In the rows, zero is written as 128.
One turn sends every row of this set to another row. A few are shown first. Where does it send the rows asked after them?
Ganar: [107 118 131 154 130 111 121 114 152  70 107 122 103 107 148]
merum: [154 141 129 162 141 118  99 120 130 167 151 122 162 137 142]
ziv: [111 114 137 153 139 112 132 128 160  86 121 148  86 103 138]
leg: [160 128 164 141 123 102 114 153 147 112 174 159 115 134 127]
tago: [128 154 115 120 164 118 127 128 131 117  92  98  90 130 119]
rad: [149 126 155 155 127 102 127 146 140 103 179 158 131 122 143]
Bapu: [115 104 136 162 129 129 128 123 160  91 115 129 101  91 148]
pak: [145 140 133 162 143 110  99 116 134 176 140 125 152 140 139]
guvog: [110 101 147 148 141 117 130 134 153  81 118 136 100 107 156]
Tilug: [124 159 138 105 117 120  95 131 150 164  99 125 137 110 111]
zorug: [155 133 149 145 108 161 147  93 145  92 138 156 121 126 133]
Toso: [116 114 138 158 143 104 152 138 134  78 111 133 110 112 145]
zir: [174 146 141 147 142 142 123 109 151 120 115  83 148 157 121]
sobe: [163 134 157 134 106 151 141  94 151  93 140 158 121 125 146]
Boli: [136 116 133 140 133  87 119 130 144 110 173 172 129 130 126]
fes: [107 145 150 122 103 100 103 160 179 106 136 127 118 137 157]
Kapul: [157 146 151 117 142 152 107  99 123 110 116 103 156 162 117]
subug: [138 153 128 122 163 125 120 126 130 128  88 107  81 125 117]
Tutod: [126 165 140 102 122 115  81 124 146 154 101 108 145 132 123]
tik: [108 161 134 107 137 114  87 133 140 148 102 130 155 105 126]
kir: [ 94 141 148 129 106 109  94 160 171 105 136 134 127 136 160]
Segu: [151 145 128 156 139 108 109 113 123 165 144 136 167 140 137]
Zalus: [170 156 139 145 165 143 120 106 142 102 113 109 147 162 115]
Zedem: [151 143 154 144 111  98 113 141 126 102 171 169 135 134 122]
gira: [148 119 147 146 127 113 117 150 143 102 172 177 124 132 131]
tenos: [123 156 121 114 118 127  79 136 147 137  81 127 154 134 129]
Fen: [100 143 148 131 101 117 107 163 180 102 137 126 113 139 149]
Kesuk: [164 147 132 131 142 140 121  97 137 123 106  94 144 167 109]
Tese: [161 133 148 134 119 159 139  98 140  80 134 161 118 132 139]
dala: [147 154 118 122 163 130 126 129 126 130  99  99  88 122 118]
mado: [126 159 124 107 115 113  98 132 136 158  93 115 157 125 123]
kub: [165 159 130 144 135 158 116 103 136 122 100  98 148 152 115]

Toso -> Kapul
sobe -> pak
Now these:
Ganar -> Zalus
subug -> zorug
mado -> guvog
zir -> leg
kir -> tago
kub -> rad

